Turns in one plane each, and the order they were made in; the first pair answered:
turn temi:
[-1.25  0.70 -0.02 -1.79  1.15 -0.73  1.81  1.31 -1.68] => [-1.01  0.22  0.44 -1.23  1.02 -0.86  2.76  0.90 -1.77]
[ 0.36  0.70  0.72 -0.05 -1.42  0.71  1.23  4.00 -0.52] => [ 0.95 -0.14  1.17  0.75 -1.95  0.50  2.52  2.66 -0.72]
[-1.03 -0.33  0.40 -0.23  0.38  0.57  0.71 -0.22 -1.56] => [-0.82 -0.55  0.31  0.02  0.23  0.16  0.58 -0.70 -1.59]
[-0.19  0.40  1.12  1.26 -1.41  1.30  0.62  1.22  0.76] => [ 0.28 -0.39  0.88  1.85 -1.76  0.71  0.81  0.12  0.47]
turn Moza:
[-0.08  1.62  0.78 -0.28 -1.30  0.73  0.71  4.88 -0.46] => [ 0.89  1.52 -1.10 -0.83  1.07 -1.46 -1.23  3.29  3.09]
[-1.47  0.20  2.17 -1.56  1.76 -0.19  3.96  1.65  0.39] => [-0.58 -0.06  1.61 -1.31  1.95 -1.80  3.58  2.22  1.60]
[ 0.18 -0.84 -0.78  0.73 -2.18  0.83 -3.26 -0.55 -1.85] => [ 0.49 -1.08 -0.98  0.98 -2.32  0.13 -3.38 -0.09 -1.38]
[-0.34 -0.64 -0.03  0.76 -3.27  1.46 -0.71 -1.67 -3.09] => [ 1.26 -1.34 -0.85  1.65 -3.85 -1.48 -1.00  0.77 -1.32]
turn mot:
[ 0.54 -0.58  0.17  0.78 -1.69 -0.32  0.82  1.17 -0.82] => [ 0.37 -0.48 -0.11  0.90 -1.96 -0.03  0.16  1.02 -0.94]
[ 0.27 -0.57 -1.55  0.94 -1.34 -0.79 -1.29  0.52 -1.24] => [ 0.45 -0.32 -1.66  0.71 -0.93 -1.31 -1.43  1.00 -0.58]
[ 0.06 -0.74  1.17  2.12 -0.51  1.80  0.78 -1.23  1.14] => [-0.12 -0.71  0.71  2.03 -0.94  2.22 -0.21 -1.39  1.05]
[-0.72  0.02  0.85 -0.93  0.62  0.18 -0.37 -0.12 -0.66] => [-0.81  0.16  0.76 -1.03  0.70  0.04 -0.38 -0.11 -0.63]
turn tar:
[-0.06 -0.76  1.60 -0.20  0.56 -1.00 -0.04  0.08  1.09] => [-0.37 -0.29  1.04 -0.43  0.11 -0.99 -1.39  1.10  0.77]
[0.42 0.05 3.64 1.13 0.26 1.21 1.41 3.34 2.25] => [ 0.07 -0.29  0.96  1.49 -1.74  1.56 -4.17  2.00  1.91]
[-0.31  0.28  0.19 -1.23  1.65 -1.28  0.82  2.87  0.23] => [ 0.15 -0.93 -1.45  0.07  0.17 -0.82 -2.90 -1.26  0.71]
Now pairs of rows:
Between the rows of a pair lie two turns.
[-0.62  0.44 -1.17 -0.62 -0.47 -0.98 -0.42  2.06 -1.57] => [ 0.24 -0.89 -1.02  0.07  1.10 -1.44  0.37 -2.14  0.77] | Moza tar
[-0.68  0.82  0.59 -0.98 -0.39  1.99 -2.22 -0.47 -0.12] => [ 0.37  0.34  1.75  0.32 -1.76  1.10 -0.74  1.96 -0.05] | temi Moza
[ 0.00  0.30  0.65 -0.77  2.57 -0.32  2.34 -1.84  1.25] => [-1.41  1.93 -1.14 -2.18  1.08  0.57 -1.14  1.60 -0.90] | tar Moza
[-0.68 -0.17  1.64 -0.19 -0.54  1.80 -1.01  0.04 -3.34] => [-0.29 -0.69  2.08  0.26 -0.56  1.28  0.18 -0.51 -3.29] | temi tar
[-0.69 -1.06 -1.20  0.52 -1.76 -1.57  2.44 -2.10 -2.17] => [-0.20 -0.17 -2.80 -0.49 -0.63 -3.72  0.95  0.55 -0.41] | tar Moza
[-0.15 -1.05  2.43  0.91 -1.84 -0.33  1.94  1.00 -0.26] => [-0.68 -0.91  1.38  0.86 -3.06  0.87 -0.77  0.02 -1.13] | mot mot
[ 0.92  0.56 -3.69 -0.93 -2.20 -0.89 -2.07  1.39 -3.49] => [ 2.31 -2.02 -0.51  1.48 -1.38 -0.99  3.23 -3.53 -1.99] | tar Moza
[ 0.45 -0.18 -1.64 -0.26  1.00 -1.21 -0.70 -1.16  0.59] => [-0.15 -0.11 -0.12  0.29 -1.02  0.37  0.90  0.47 -2.28] | Moza Moza
[ 0.19 -0.56 -0.13  1.23  0.98 -1.85 -0.36 -3.07 -1.53] => [-0.46 -0.37  0.45  1.31 -0.06 -0.54 -0.15 -2.27 -3.26] | mot Moza
[-0.89 -0.58 -0.86 -0.65 -2.56  0.87 -1.79  2.16 -2.18] => [-0.64 -0.21  1.06 -1.04 -1.12  0.53  2.09  3.17 -1.97] | tar tar
[ 1.20 -0.44  0.28  0.49  0.35 -2.10  1.49  0.88  1.31] => [ 0.30 -0.18  0.29 -0.07  1.56 -0.56  1.28 -2.23  1.24] | Moza mot
[-1.46 -0.34  0.43 -0.54 -0.30  1.57  1.15 -2.49 -1.68] => [-1.52  0.50  0.03 -1.46  0.12  0.61  2.18  0.32 -2.36] | temi tar
[ 0.43 -0.80  2.00  0.56  0.34  0.47 -0.40  0.82  2.90] => [ 0.34 -1.18  2.58  1.02 -0.41  1.12  0.32 -0.03  2.00] | mot mot
[-0.06 -0.76  1.39  1.07 -2.50  2.03  1.31 -0.70 -2.52] => [-0.54  0.06 -0.01  0.12 -2.76  1.97 -1.03  1.06 -2.90] | tar mot
[ 0.61 -0.29 -1.32  0.00 -0.25 -1.26 -0.21 -0.50 -1.21] => [ 0.63 -0.38 -0.61  0.19 -0.21 -1.02  0.82 -0.85 -1.32] | tar mot
[-0.73  0.04  1.03  0.09 -1.95 -0.41  1.24  1.98 -1.77] => [ 0.42 -0.39 -0.78  0.23 -1.16 -2.69 -0.82  1.76  0.95] | mot Moza
[-0.33  1.93 -0.04 -3.09  0.91  0.47 -0.06  3.60 -1.59] => [-0.11  0.26 -1.09 -1.64  0.46  1.69 -3.83 -2.81  0.28] | tar temi
[ 0.83  1.95 -0.15 -1.01 -0.49 -2.21 -1.06  3.33  0.66] => [ 0.77  1.50  2.07 -0.23 -0.92 -1.07  1.79  3.26  0.28] | temi mot
[-1.49  0.42  0.64 -2.08  0.71  1.90  0.27 -1.28  0.08] => [-0.66 -0.58  0.78 -1.11  0.06  1.14  1.18 -2.66 -0.34] | temi temi
[ 1.11 -1.15 -0.22  1.54 -3.90 -0.47  0.69  0.20 -3.87] => [ 2.86 -1.92 -1.62  1.62 -1.92 -3.95  0.19 -0.17  0.21] | tar Moza
[ 0.41 -0.11  3.05  1.13 -0.13  1.65  2.33  1.13  1.55] => [ 0.99 -0.74  2.68  1.85 -0.38  0.77  2.16  0.36  2.34] | Moza mot
[ 0.35  0.21 -0.06  0.70  1.63 -2.33 -0.09  0.09  1.99] => [ 0.44  0.20  0.30  0.92  1.42 -2.49  0.81  0.99  1.50] | tar mot
[ 0.58 -0.77  1.80  1.93 -0.71 -2.46  2.59 -1.08  0.40] => [-0.24 -1.04  0.93  2.22 -2.50 -0.72 -0.20 -2.54 -1.12] | mot mot
[-0.10 -0.75 -0.74  0.25  0.28 -1.67  0.13  1.62  0.15] => [-0.04 -1.28 -0.99  0.83 -0.50 -1.44 -0.97  0.33  0.04] | mot tar
[-1.10  1.33  0.94  0.08 -0.28  0.62 -3.19  1.86  0.39] => [-0.44 -0.30  3.32  1.77 -0.69  1.19  0.01 -1.23  0.31] | tar Moza
[ 0.11  0.00  0.83  0.95 -1.55  1.20 -0.75  3.00  0.12] => [ 1.02 -0.05  0.20  0.76  0.40 -0.76 -0.60  2.22  2.85] | Moza mot
[-1.04 -0.01 -0.17 -0.24  0.63  1.33 -1.55 -2.77  0.18] => [-1.22  0.78  1.53 -0.73  1.27  1.51  1.97 -0.43 -0.58] | tar mot
[-1.20 -0.59  0.79 -0.59  1.43  1.76  1.76 -4.94 -0.26] => [-1.06 -0.16 -0.45  0.09 -3.49  1.48 -0.90  1.86 -3.74] | Moza tar
[-0.38 -1.37  0.96 -0.32 -0.76  0.17  1.16 -0.94 -0.90] => [ 0.13 -1.54  0.32  0.05 -1.78 -0.77  0.22  0.32 -0.64] | mot Moza
[-1.41 -0.86  0.03 -1.23  0.49  1.50 -0.89 -0.55 -1.50] => [ 0.30 -1.47 -0.84 -0.41 -0.05 -1.32 -1.31  1.88  0.27] | Moza Moza
[-0.02 -0.05  2.42  0.98 -0.89  0.90  1.68  2.81  0.11] => [ 0.38 -0.45  0.14  1.48 -2.73 -0.18 -1.28  2.57 -1.14] | temi tar
[-0.17  0.83 -3.72 -1.26  0.87 -0.58 -2.84 -1.34  0.26] => [-1.75  2.45  0.46 -1.84  1.30  3.13 -0.29  1.51  0.91] | temi temi
[-0.31 -0.93  1.63  1.74 -2.82  2.92 -2.46  3.10  2.00] => [ 0.22 -1.99  2.53  2.54 -2.39  3.14 -1.36 -0.02  2.76] | tar mot
[-0.16  0.59 -2.98 -1.29  2.06 -1.45 -1.07 -0.46  1.20] => [-1.97  1.25 -0.73 -1.46  1.30  2.35  0.81 -1.28 -1.75] | Moza temi
[-0.20  0.69  1.49 -0.59  2.63  0.84  1.89 -2.47  1.51] => [-0.84  2.38  0.19 -2.09  2.18  0.36  0.42  2.56  0.42] | tar mot
[-0.27  0.25  0.90  1.98 -2.36  0.11  0.02  2.54 -0.10] => [ 0.24 -0.73 -0.28  2.65 -2.55 -0.25 -1.53 -0.31  0.42] | tar temi
[ 0.34 -1.08  1.91  0.61 -0.27 -2.25  0.13 -0.16  2.99] => [ 0.15 -0.41  2.08  0.08 -0.63 -2.44  0.50  2.32  1.84] | tar mot
[-0.08 -1.28 -1.20  0.24 -1.27 -1.62  1.57  0.09 -2.30] => [-0.28 -0.28 -2.74 -1.06  0.32 -2.39 -0.87  0.64 -0.33] | Moza temi
[ 0.34 -0.76  4.19  2.45 -4.14  1.35  2.64  1.69 -1.49] => [-0.29  0.40  0.79  1.37 -5.15  1.33 -3.70  2.82 -1.51] | tar mot
[-1.73  0.88 -0.23  2.88 -2.39 -1.07 -1.54  0.64 -0.11] => [-2.71  1.30 -0.50  1.95 -0.92  0.02 -2.23 -1.88  0.40] | Moza Moza
[ 0.67  0.85 -1.02  0.64 -3.28 -1.35 -0.82 -0.90  1.16] => [-0.35  2.18 -0.72 -0.51 -2.63 -0.15 -1.42  0.94  1.52] | temi temi
[-1.33  0.27 -1.23 -0.28  1.53 -0.11 -1.44  0.15  1.82] => [-1.52  0.58 -0.81 -0.47  1.69 -0.23 -0.46  1.18  1.68] | tar tar
[ 0.81 -1.34  1.90  2.85 -1.56 -0.56  2.70  0.30  0.98] => [ 0.80 -0.33 -0.41  1.52 -1.55 -2.40  1.40  3.50 -0.19] | temi tar
[ 0.99 -1.01 -0.33  1.30 -1.28 -0.98 -0.08 -0.19  1.16] => [ 0.85 -0.59 -0.70  0.97 -1.44 -1.03 -0.86  0.83  0.84] | tar tar
[ 0.60 -0.68 -1.03  0.50  0.30 -2.14  0.62  0.36  1.83] => [-1.38  0.11  0.46 -0.08 -0.27  1.40  1.79 -0.99 -1.34] | Moza Moza
[ 0.68  0.52 -1.23 -1.47  1.62 -1.88  2.46 -2.45 -2.32] => [-0.05  1.47 -2.13 -2.16  0.78 -1.33  0.99 -0.05 -3.54] | mot tar
[ 0.36  0.15  0.09  0.20 -0.18  0.05 -1.00 -0.99 -0.76] => [ 0.35  0.33  1.00  0.00  0.64  0.11  0.63 -0.72 -0.50] | temi tar
[-1.04  1.14 -0.39 -1.40  1.02  1.22 -0.26  0.16 -0.70] => [-0.05  0.57  0.71 -0.20 -0.39  0.19  1.22  2.25 -0.60] | temi Moza
[-0.96  0.53 -0.16 -0.30  0.20  2.48 -2.11 -1.20  0.47] => [-0.97  0.78  0.20 -0.55  0.69  2.53 -1.88 -0.53  1.05] | temi mot
[ 0.59 -0.72  1.01 -0.83 -0.86  0.80 -1.35 -0.33  0.14] => [ 1.16 -0.83  1.68 -0.69 -0.35  0.12  0.16  0.47  0.76] | tar Moza
[ 0.18  0.04  1.91  0.71  0.78  0.27  0.90 -2.40  1.61] => [-0.51  1.78  1.52 -0.67  0.56 -0.10  0.83  2.62  0.08] | tar mot
[-0.71  1.78 -0.35 -1.38  1.03 -0.12 -1.25  1.29  1.30] => [-0.76  0.93  0.12 -0.41 -0.17  1.20 -2.40 -0.89  1.49] | temi tar
[-1.84 -0.42  0.35  0.40 -2.01 -0.28 -0.45 -1.19 -0.17] => [-1.39 -0.64 -0.19  0.76 -1.79 -1.60 -0.77 -0.69  0.94] | Moza Moza
[ 1.36 -0.59 -2.19  0.38 -0.35 -3.80 -0.19  1.72  1.05] => [ 0.11 -0.29 -1.96 -0.70  2.21 -1.88  0.03 -3.01  1.64] | mot Moza
[ 1.09 -0.27 -0.39 -0.30  1.17 -2.53 -1.20  1.37  4.62] => [ 0.80 -0.09 -1.03 -0.35 -0.03 -2.40 -2.33  2.80  3.41] | mot tar
[-1.42  0.72 -2.08 -1.39  1.26  0.33 -0.57 -0.89 -4.13] => [-0.78 -0.30 -1.29 -0.57  2.30  0.02  0.69 -3.92 -2.39] | mot tar
[-0.74  0.53  1.00 -0.08  0.56  1.40  0.93 -1.13 -1.09] => [-0.08 -0.04 -0.11  0.34  0.36  0.12  0.24 -2.21 -1.26] | temi temi
[-0.67 -0.60  0.20  0.34 -0.87  1.57  0.57 -1.97 -2.79] => [ 0.73 -1.30 -0.54  1.24 -2.38 -0.60 -0.18  1.03 -2.31] | Moza mot
[-0.13 -1.32 -1.62  2.00  0.18 -1.09  2.72 -0.14 -0.24] => [-0.92 -0.97 -1.54  1.27  0.96  0.09  2.39 -1.92 -0.45] | Moza Moza
[ 0.37 -0.44 -1.08  0.05  0.36  0.37 -3.24 -0.69  2.05] => [ 0.81 -0.34  0.55 -0.08  2.15 -0.62  0.40  0.25  3.07] | mot tar
[-0.20 -0.03 -0.66 -2.53  1.49  1.11  0.25 -3.23 -1.21] => [ 0.20  0.45  0.04 -2.60  0.21  0.02  1.96  2.17 -2.39] | tar Moza
[-0.89  0.12 -0.29 -0.72 -0.88 -1.71  1.72  3.04 -3.59] => [-1.28  0.65 -2.23 -2.36  2.94 -1.87 -0.80 -2.10 -0.11] | Moza Moza
[ 0.64 -0.52 -0.55  0.98  0.62 -1.42  0.20 -1.41  1.28] => [ 0.25  0.27  0.20  0.37  0.64 -1.43  1.80  1.29  0.08] | tar mot
[ 0.71 -0.44 -0.48  0.97 -3.19  0.45 -0.03  1.17 -2.20] => [ 2.03 -0.65 -1.81  0.83 -1.40 -2.55 -0.94  1.07  1.22] | Moza mot
[-0.89  1.31 -0.93 -1.49  0.06  0.20 -3.39  2.01  0.19] => [-0.93  0.64  3.20  0.01 -0.68  2.24  0.91  1.84  0.04] | temi temi
[-0.38  1.21  0.01 -0.59  0.28  0.41 -0.31  0.62 -0.13] => [ 0.31  0.74  0.44  0.03 -0.06 -0.25  0.49  1.15  0.31] | temi Moza
[ 0.68  0.14 -1.75 -0.21 -0.91 -0.45 -4.23 -0.03  1.80] => [-1.38  1.22  0.41 -0.86 -0.71  3.41 -2.88 -0.98  0.06] | Moza temi
[-2.40  1.21  0.31 -2.20  1.40  2.15  2.70  0.10 -3.71] => [-0.82 -0.22 -1.12  0.26 -3.01  0.32 -0.43  2.75 -4.54] | tar Moza
[ 0.87 -1.65  0.07  1.03 -1.47  0.61  1.25 -0.97 -1.79] => [ 1.56 -1.28 -2.02  0.65 -0.86 -1.69 -0.89  0.18 -0.12] | Moza temi
[-1.17  0.18 -1.17 -0.61  2.14  0.57 -1.84 -2.18  2.24] => [-2.54  0.67  0.13 -0.63  0.25  3.20 -1.09 -0.46 -1.10] | Moza mot
